X =
[[ 48.7 -46.2  29.4  46.4 -34.3  55.2  14.9]
 [ 35.7 -43.0  19.0  32.8 -23.1  54.7  25.3]]
X[0][-7]	48.7
X[-1][3]	32.8
X[1][4]	-23.1
X[0]	[48.7, -46.2, 29.4, 46.4, -34.3, 55.2, 14.9]
X[0][3]	46.4
X[:, 1]	[-46.2, -43.0]
X[-1][6]	25.3
X[:, -5]	[29.4, 19.0]
X[:, 6]	[14.9, 25.3]

data = [166 200  63 135  90]
data[-5]	166
data[1]	200
data[-3]	63

a = ((-1.36, -3.10, -0.22, -2.77, -6.71, -9.38, -0.52, 2.12, -25.98, 6.02, 10.22, 9.00, -2.24, 16.74), (1.50, -7.56, -1.10, -2.73, -8.60, -5.32, -6.01, 1.28, -26.83, 1.06, 14.38, 10.29, -6.67, 17.44), (-0.67, -2.64, -2.42, -2.28, 1.79, 6.29, -1.79, -3.57, 15.06, -6.72, -5.28, -5.51, -1.05, -12.62), (0.76, -8.40, -1.56, -4.41, -8.55, -4.87, -4.90, 0.98, -25.83, 1.31, 14.90, 10.92, -6.05, 16.49), (4.36, -10.07, -2.84, -1.55, -4.79, 6.95, -11.35, -2.66, -2.91, -10.43, 7.67, 2.07, -9.46, 0.52), (1.56, -7.93, -1.32, -3.01, -8.34, -4.36, -6.18, 0.94, -25.00, 0.30, 14.06, 9.87, -6.76, 16.09), (2.01, -9.33, -3.76, -4.24, -1.74, 9.77, -7.31, -4.18, 9.38, -10.95, 2.77, -1.11, -6.12, -8.70), (0.03, -3.35, -2.50, -1.96, 1.43, 7.02, -3.07, -3.68, 14.77, -7.75, -4.59, -5.39, -2.02, -12.34), (2.27, -9.81, -3.70, -4.25, -2.46, 9.21, -7.80, -3.91, 6.72, -10.67, 4.16, -0.07, -6.65, -6.79), (3.04, -8.07, -1.87, -1.44, -5.93, 1.45, -8.76, -0.92, -12.18, -5.31, 9.34, 4.76, -7.86, 7.14), (-1.65, -1.74, 0.18, -2.01, -6.31, -10.46, 0.18, 2.44, -26.20, 6.98, 9.05, 8.40, -1.55, 16.98), (3.97, -10.71, -3.30, -2.66, -4.30, 8.27, -10.79, -3.21, 0.16, -11.13, 7.20, 1.66, -9.07, -1.83), (-2.18, -0.49, 0.36, -1.70, -5.41, -10.71, 1.26, 2.40, -24.02, 7.48, 7.14, 7.22, -0.52, 15.44))
a[0][0]: -1.36
a[2][2]: -2.42
a[9][3]: -1.44
a[9][4]: -5.93
a[12][8]: -24.02
a[6][0]: 2.01
a[2][10]: -5.28
a[9][7]: -0.92
a[:, 10]: [10.22, 14.38, -5.28, 14.90, 7.67, 14.06, 2.77, -4.59, 4.16, 9.34, 9.05, 7.20, 7.14]
a[9][9]: -5.31
a[12][7]: 2.40
a[1][9]: 1.06
a[:, 6]: [-0.52, -6.01, -1.79, -4.90, -11.35, -6.18, -7.31, -3.07, -7.80, -8.76, 0.18, -10.79, 1.26]
a[10][9]: 6.98
a[11][3]: -2.66
a[10][8]: -26.20
a[8]: [2.27, -9.81, -3.70, -4.25, -2.46, 9.21, -7.80, -3.91, 6.72, -10.67, 4.16, -0.07, -6.65, -6.79]
a[:, 4]: [-6.71, -8.60, 1.79, -8.55, -4.79, -8.34, -1.74, 1.43, -2.46, -5.93, -6.31, -4.30, -5.41]
a[6][12]: -6.12
a[11][4]: -4.30
a[:, 7]: [2.12, 1.28, -3.57, 0.98, -2.66, 0.94, -4.18, -3.68, -3.91, -0.92, 2.44, -3.21, 2.40]
a[12][9]: 7.48
a[11][5]: 8.27
a[:, 5]: [-9.38, -5.32, 6.29, -4.87, 6.95, -4.36, 9.77, 7.02, 9.21, 1.45, -10.46, 8.27, -10.71]
a[:, 12]: [-2.24, -6.67, -1.05, -6.05, -9.46, -6.76, -6.12, -2.02, -6.65, -7.86, -1.55, -9.07, -0.52]
a[2][3]: -2.28
a[5][8]: -25.00
a[9][8]: -12.18
a[12][13]: 15.44
a[:, 0]: [-1.36, 1.50, -0.67, 0.76, 4.36, 1.56, 2.01, 0.03, 2.27, 3.04, -1.65, 3.97, -2.18]
a[:, 9]: [6.02, 1.06, -6.72, 1.31, -10.43, 0.30, -10.95, -7.75, -10.67, -5.31, 6.98, -11.13, 7.48]
a[:, 11]: [9.00, 10.29, -5.51, 10.92, 2.07, 9.87, -1.11, -5.39, -0.07, 4.76, 8.40, 1.66, 7.22]
a[9][11]: 4.76
a[3]: [0.76, -8.40, -1.56, -4.41, -8.55, -4.87, -4.90, 0.98, -25.83, 1.31, 14.90, 10.92, -6.05, 16.49]
a[12][10]: 7.14
a[8][6]: -7.80
a[3][6]: -4.90
